[[  1   9  -5   7  -9  62  14  -8]
 [ -8   6  -4  13  -6  62  -2   1]
 [ -1  15  -8  13 -15  62  20 -11]
 [-13  13  -8  24 -12  62  -1   0]]
->
[[  1  -5  -9  14]
 [ -8  -4  -6  -2]
 [ -1  -8 -15  20]
 [-13  -8 -12  -1]]

[[  0  58  38 -56]
 [-46 -16 -12  58]
 [ 20  30 -18  28]
 [ 16  30 -51   3]
 [-55 -52 -42  23]
 [-10  52 -55  -2]
 [-56 -47 -47   8]
 [-53 -44  48 -55]
 [-35  17  54  17]
 [-59 -12  23  40]
 [-16  -8 -59 -53]
 [ 32 -18  25  26]]
->
[[  0  38]
 [-46 -12]
 [ 20 -18]
 [ 16 -51]
 [-55 -42]
 [-10 -55]
 [-56 -47]
 [-53  48]
 [-35  54]
 [-59  23]
 [-16 -59]
 [ 32  25]]

[[ 27   7   6   0 -14  -3   3 -10   7 -25  24 -11  52]
 [  4  39 -52   0 -13   7  -4  21 -61  12   4  55  10]
 [-44  39  41  -5  62  -8   3  -6 -55  43  11  55  54]]
->
[[ 27   6 -14   3   7  24  52]
 [  4 -52 -13  -4 -61   4  10]
 [-44  41  62   3 -55  11  54]]

[[ 35  10  15  30]
 [  0 -38 -18   3]
 [-64  47  31 -56]
 [ 12  34  27  11]
 [ 19  24  20  19]
 [ 58 -22  17  56]
 [ 40  16   8  32]]
->
[[ 35  15]
 [  0 -18]
 [-64  31]
 [ 12  27]
 [ 19  20]
 [ 58  17]
 [ 40   8]]

[[  0  14  -7 -31 -26  10  21  58 -32  23  39 -38  31 -15]
 [ 22 -31 -18 -28 -36  35  10   2  18 -10 -26 -11  39  42]]
->
[[  0  -7 -26  21 -32  39  31]
 [ 22 -18 -36  10  18 -26  39]]

[[ -6  -7  48 -19  13   7  22 -48]
 [ -6 -19 -25 -27  36 -29  -7  -3]
 [  1  15  20 -20  31  39 -29 -42]
 [  3  55 -28  29  24 -19   0 -32]
 [-14  31   5 -26  57  24  21 -34]
 [  5  24   6  -5  -9 -11 -15  15]
 [  1 -26 -19   0  -7   7  30 -44]
 [ 18  -5 -15  -9 -40   1  11  42]
 [ -5 -13  -6  30  12  19   5 -27]
 [ 14 -27 -22  -4 -24  -4   8   7]
 [ -9  -9  28   6   1 -58 -19  14]
 [ 26   9 -30   1  18  -3  -5 -64]]
->
[[ -6  48  13  22]
 [ -6 -25  36  -7]
 [  1  20  31 -29]
 [  3 -28  24   0]
 [-14   5  57  21]
 [  5   6  -9 -15]
 [  1 -19  -7  30]
 [ 18 -15 -40  11]
 [ -5  -6  12   5]
 [ 14 -22 -24   8]
 [ -9  28   1 -19]
 [ 26 -30  18  -5]]
---
[[-59 -53  27  43  30]
 [ -3   3  18  -8  -1]
 [ 22 -13  -8  -3 -19]]
->
[30 -8 -8]

[[-21 -52 -34]
 [ 48  -5 -78]
 [ -6 -20 -26]]
->
[-34  -5  -6]

[[ -9  16  -3  29  34]
 [  3  15   4  27  17]
 [ 55  27  42  44 -48]
 [ 28  12  19  27  -9]]
->
[34 27 42 12]

[[-24 -56  17]
 [ 51 -19  55]
 [-40 -19 -22]
 [-43 -51   8]]
->
[ 17 -19 -40]

[[-37  -6   9   4]
 [ 67  12   3   7]
 [ 40   7  12   5]
 [ 33   6   1 -12]
 [-30  -5   9  -5]]
->
[ 4  3  7 33]

[[ 33 -51 -43 -11]
 [-33  57  51   5]
 [ 63 -41 -28 -36]
 [ 62  52  21  25]
 [ 59  23  30 -42]]
->
[-11  51 -41  62]
---
[[  1 -14 -19]
 [ 51   7 -25]
 [ 57   2 -35]
 [ 15   3 -34]]
->
[  1   7 -35]

[[ 29  60 -31]
 [-11 -70 -45]]
->
[ 29 -70]

[[ 23   7  60 -18]
 [  2 -27 -47 -26]
 [ 37  20  18 -35]]
->
[ 23 -27  18]

[[-14 -16  43 -12]
 [ 26 -11 -42   8]
 [ 36  48  21  -3]
 [-56  43  -9  35]
 [  1  35  -7 -26]]
->
[-14 -11  21  35]

[[-10  -3 -13 -10]
 [ 56   0 -14  -6]
 [-19   2 -19  18]
 [ 29  -1  -9 -34]]
->
[-10   0 -19 -34]

[[ 24 -50]
 [ 57 -46]
 [ 24 -51]]
->
[ 24 -46]
---
[[-48 -22 -17 -48  -6]
 [-67 -24  -5   9 -73]
 [ 40  -5 -30 -46  51]
 [-34  17 -51 -31   1]
 [ 62   1 -19 -25  53]]
->
[[-67 -24  -5]
 [ 40  -5 -30]]

[[ 18  -9 -11]
 [-50 -32  49]
 [ 22   3 -63]]
->
[[-50 -32  49]
 [ 22   3 -63]]

[[-14 -39 -29  29  -7]
 [  0  -1  12  19  50]
 [ 21 -13 -37 -72 -14]
 [-12 -43 -31  28  -7]
 [  8   5  11   7  23]]
->
[[  0  -1  12]
 [ 21 -13 -37]]

[[ 25 -39 -48]
 [-35  67 -24]
 [-46  58 -34]
 [-61   7 -43]]
->
[[-35  67 -24]
 [-46  58 -34]]

[[-62 -42  38]
 [-11   1  33]
 [ 32  14 -29]
 [-24   5   8]]
->
[[-11   1  33]
 [ 32  14 -29]]

[[ 22  60  32  -3]
 [-40  33   5 -48]
 [-23  55 -17 -30]
 [ 21   1 -30 -12]]
->
[[-40  33   5]
 [-23  55 -17]]
